Each row has a name. After each piece below comes the name of the row it's from, unless a question asks for something else. Each question is about the rows just above it.

Y: 14  -13  -10  -17  22  -42
D: 17  -108  1  18  20  2
J: 14  -23  -3  1  27  -24
M: 8  34  -7  33  -1  30
Which row holds this, read backwards? 27  1  -3  -23  14 => J
30  -1  33  -7 is which row, read backwards? => M
Which row holds -42  22  -17  -10 read backwards? => Y

Q: -117  44  -23  -21  26
G: 5  -2  -101  0  -1
X: -11  4  -2  -1  16
A: 8  4  -2  -1  2
R: -1  1  0  6  -7
N: 1  -1  0  0  0
H: -18  6  -4  -3  5
P: 18  -7  3  3  -5
V: -7  4  3  -1  2
Which row holds this, read backwards? 0  -1  1 => N
Which row holds 3  3  -7 read backwards? => P
Which row holds this, read backwards? -3  -4  6 => H
Which row holds this, read backwards? -3  -4  6  -18 => H
26  -21  -23  44 is which row, read backwards? => Q
Which row holds -1  -2  4  8 read backwards? => A

Z: 10  28  -30  -31  -6  32  -31  8  51  10  29  -41  -31  26  -7  63  3  -28  4  17  -6  20  -40  -20  19  49  9  19  25  -3  -21  -10  11  2  1  -12  31  8  -9  -18  -3  2  -15  35  -4  23  -2  -16  36  -3  -24  -51  54  -9  8  3  43  -15  6  19  16  -12  13
W: 0  1  15  -24  27  29  -32  -10  4  -16  2  1  10  9  12  -27  -53  10  -30  19  15  4  21  11  -12  -3  -55  33  36  -66  6  -9  45  -19  51  -21  -22  -15  28  -1  -28  -27  -19  -21  29  -30  -6  -39  -16  38  5  -15  -51  9  -3  6  -7  3  -61  -42  -13  -53  6
S: 7  29  -26  -30  -6  31  -26  7  59  15  31  -43  -28  24  -1  53  -2  -26  -4  18  -4  18  -41  -22  18  42  5  23  16  -2  -22  -9  17  8  4  -15  34  10  -7  -13  2  6  -13  36  -7  24  -9  -11  34  -5  -26  -51  57  -7  8  3  37  -16  7  12  17  -12  17
B: -14  -4  -30  35  6  -32  -34  2  59  -5  33  -4  -13  79  2  -13  -12  -63  -55  -45  43  1  4  -29  13  2  -27  1  22  8  -46  0  -28  5  36  -28  7  -1  13  0  -6  -42  10  14  16  -29  -36  -30  28  30  -20  0  -10  35  29  28  -4  2  8  19  -6  9  -7
E: 5  -13  36  -7  24  -9  -23  6  49  13  29  -42  -31  23  -2  57  -3  -33  6  17  -8  17  -39  -23  22  50  9  18  23  -4  -20  -14  17  8  1  -9  31  8  -9  -13  2  3  -17  36  -4  23  -4  -17  38  -4  -26  -49  55  -4  6  6  45  -12  6  16  15  -14  20
C: 54  -9  8  3  43  -15  3  -15  25  44  -27  -46  -54  -16  -56  25  11  -15  6  23  -26  4  14  -28  -99  8  -15  26  -49  18  -3  1  0  -53  -25  21  34  -27  4  59  -20  9  23  -23  4  -69  55  21  -18  29  22  15  5  35  38  -36  22  44  -5  -2  27  35  -8
U: 0  3  8  -14  29  19  -31  -16  5  -20  10  4  11  5  10  -24  -47  6  -25  23  17  0  22  16  -5  -5  -49  33  35  -61  10  -13  46  -13  53  -18  -17  -21  30  -3  -28  -23  -20  -22  31  -28  -9  -43  -17  38  2  -17  -44  8  -8  12  -6  6  -53  -44  -18  -56  8
Which row holds 6  -15  43  3  8  -9  54 read backwards? => Z
-9  24  -7  36  -13  6 is which row, read backwards? => S
Which row holds this, read backwards? 10  51  8  -31  32  -6  -31  -30  28 => Z
Which row holds 15  22  29  -18  21  55  -69 read backwards? => C
Which row holds this, read backwards? 3  -7  6  -3 => W
Which row holds this, read backwards? 10  -53  -27  12  9  10  1  2 => W

kisup: -27  68  5  43  22  -10  47  69  16  -2  53  -3  10  5
Levub: -21  70  -8  72  12  -8  90  89  36  3  73  37  -11  -30
Fabo: -10  48  -5  71  -3  2  89  68  32  18  56  57  -18  -37
razu: -21  68  3  63  15  -9  80  84  27  8  73  -30  37  -11
sas: 23  27  53  -35  63  18  -51  2  -5  9  3  -58  73  97
Vif: 38  -12  33  -35  33  22  -51  -27  2  8  -20  -23  48  61
let: -21  70  -8  72  12  -8  90  89  33  3  73  37  -11  -30
Tupu: -31  62  -9  54  8  -18  68  76  19  -6  58  15  -9  -25
tamun: -21  70  -8  72  12  -8  90  89  8  -10  48  -14  6  3
luren: 36  -45  17  -37  -1  23  -51  -56  -5  13  -44  -2  18  29
nemi: 62  -44  11  14  -10  44  20  -31  29  41  -13  75  -4  -10
siv: 49  -48  19  -19  -2  31  -21  -46  7  28  -32  30  11  16
q: -21  70  -8  72  12  -8  90  89  36  3  73  37  -11  -30 => Levub
2  -51  18  63  -35  53  27 is which row, read backwards? => sas
Which row holds this, read backwards? 63  -35 => sas

rozu: 23  7  29  6  10
bimer: 65  -73  18  -47  95
vako: -91  -73  18  -47  95
mevor: -11  95  18  -47  -73
guref: 65  -73  18  -47  -75
bag: 5  -25  5  -2  20
kez: -5  5  -16  24  7
-91  -73  18  -47  95 is in which row? => vako
Which row holds this, read backwards? -16  5 => kez
Which row holds this, read backwards? -47  18  95 => mevor
q: 65  -73  18  -47  95 => bimer
7  24 is which row, read backwards? => kez
Which row holds 24  -16 read backwards? => kez

T: -18  64  -3  21  -40  34  -13  -7  7  -36  -48  -4  -17  -19  -42  5  38  -6  44  32  -28  -31  22  27  -20  30  -33  -47  -10  4  6  63  -25  -17  -116  62  -30  -12  17  13  -29  39  45  43  -44  -54  21  -68  -10  19  10  12  -54  52  67  -44  -42  -18  64  -3  21  -41  32  30
L: -34  -43  -48  -117  -21  34  -13  -7  7  -36  -48  -4  -17  -19  -42  5  38  -6  44  32  -28  -31  22  27  -20  30  -33  -47  -10  4  6  63  -25  -17  -1  8  14  25  51  -13  32  47  107  -58  -8  -38  -31  -31  0  67  12  -54  52  19  10  -27  65  0  28  1  29  -38  -5  -21
F: -34  -43  -48  -72  -21  34  -13  -7  7  39  -48  -4  -17  -19  -42  5  38  -6  44  32  -28  -31  22  27  -20  30  -33  -47  -10  4  6  63  -25  -17  -116  62  -30  -12  17  13  -29  39  45  43  -44  -54  21  -68  -10  11  -59  33  19  46  9  -44  -42  -18  64  -3  21  -41  32  30
Where do -34  -43  -48  -72  -21  34  -13  -7  7  39  -48  -4  -17  -19  -42  5  38  -6  44  32  -28  -31  22  27  -20  30  -33  -47  -10  4  6  63  -25  -17  -116  62  -30  -12  17  13  -29  39  45  43  -44  -54  21  -68  -10  11  -59  33  19  46  9  -44  -42  -18  64  -3  21  -41  32  30 appear? => F
Which row holds 8  -1  -17  -25 read backwards? => L
Which row holds 10  19  52  -54  12  67 read backwards? => L

savof: 38  -32  -1  7  -6  -28  -36  -22  -14  48  -23  66  9  16  -9  -36  49  33  1  -18  -24  -35  -17  -18  3  -74  24  32  -12  -20  36  20  -55  3  -64  -12  5  -37
dano: -44  11  101  -13  32  -16  24  -42  -19  -5  15  4  -1  -32  17  61  -40  -6  5  29  39  60  -1  -27  18  75  -54  49  -16  42  -39  -27  64  7  26  24  6  4
golo: -41  23  45  -7  19  8  29  -3  -24  -9  6  36  13  -21  -3  48  -34  0  4  43  40  57  13  0  4  83  -48  2  1  31  -38  -25  72  1  53  19  2  26
geg: -10  59  -64  -24  11  72  38  58  -4  -5  -4  49  50  4  -34  22  -7  26  -8  26  -7  -23  13  43  -16  41  0  -99  5  12  -18  -3  38  -1  48  -10  0  56
fipun: 21  -5  -2  40  -27  -35  -17  15  -23  -9  9  49  33  -18  -14  66  -36  16  1  48  27  33  16  16  -1  89  -43  -31  -5  36  -44  -23  69  3  63  13  5  41
fopig: -15  -23  94  2  17  -44  -4  -57  -6  2  15  -28  -22  -26  29  31  -19  -18  7  -1  27  46  -10  -41  23  23  -40  65  -14  18  -13  -10  23  8  -13  16  4  -26
sini: 38  -32  -22  7  15  -28  -36  -22  24  11  1  -44  -23  -5  15  -41  21  -5  -2  40  -24  -35  -17  -18  3  -74  24  32  -12  -20  36  20  -55  3  -64  -12  5  -37
Where do 38  -32  -22  7  15  -28  -36  -22  24  11  1  -44  -23  -5  15  -41  21  -5  -2  40  -24  -35  -17  -18  3  -74  24  32  -12  -20  36  20  -55  3  -64  -12  5  -37 appear? => sini
Which row holds this, read backwards? -17  -35  -24  40  -2  -5  21 => sini
Where do 38  -32  -1  7  -6  -28  -36  -22  -14  48  -23  66  9  16  -9  -36  49  33  1  -18  -24  -35  -17  -18  3  -74  24  32  -12  -20  36  20  -55  3  -64  -12  5  -37 appear? => savof
48  1  16  -36  66  -14  -18  33  49  9  -9  -23 is which row, read backwards? => fipun
Which row holds this, read backwards? 48  -14 => savof

dovus: 24  64  -62  9  40  102  10  10  -3
boge: 0  25  -56  -10  -64  -100  14  -34  13
tep: -3  -23  49  -4  13  -62  -13  -8  6
lovu: 16  52  -62  10  71  91  -5  -32  15
Kobot: 64  68  33  -10  -100  -64  14  35  -18
godas: 27  57  -31  8  64  69  0  2  2
fik: 18  41  -31  4  6  62  13  28  -13
vug: -17  -23  -16  -5  -92  1  21  33  -19
Topil: -17  -23  -16  -5  59  1  21  33  -19
Which row holds this, read backwards? 69  64 => godas
Which row holds 14  -64  -100  -10 read backwards? => Kobot
-34  14  -100  -64  -10  -56  25  0 is which row, read backwards? => boge
Which row holds 2  2  0  69  64  8  -31 read backwards? => godas
Which row holds this, read backwards? -62  64 => dovus

fenu: -12  -29  11  53  5  -3  -8
sop: 6  29  -7  -61  -28  12  86
febe: -108  -89  95  73  90  88  -17
Rim: 0  2  -2  1  -2  2  2
repe: -12  -29  11  -28  12  -61  86
Which row holds this, read backwards? 86  12  -28  -61 => sop
2  0 is which row, read backwards? => Rim
Which row holds this, read backwards? 5  53  11  -29 => fenu

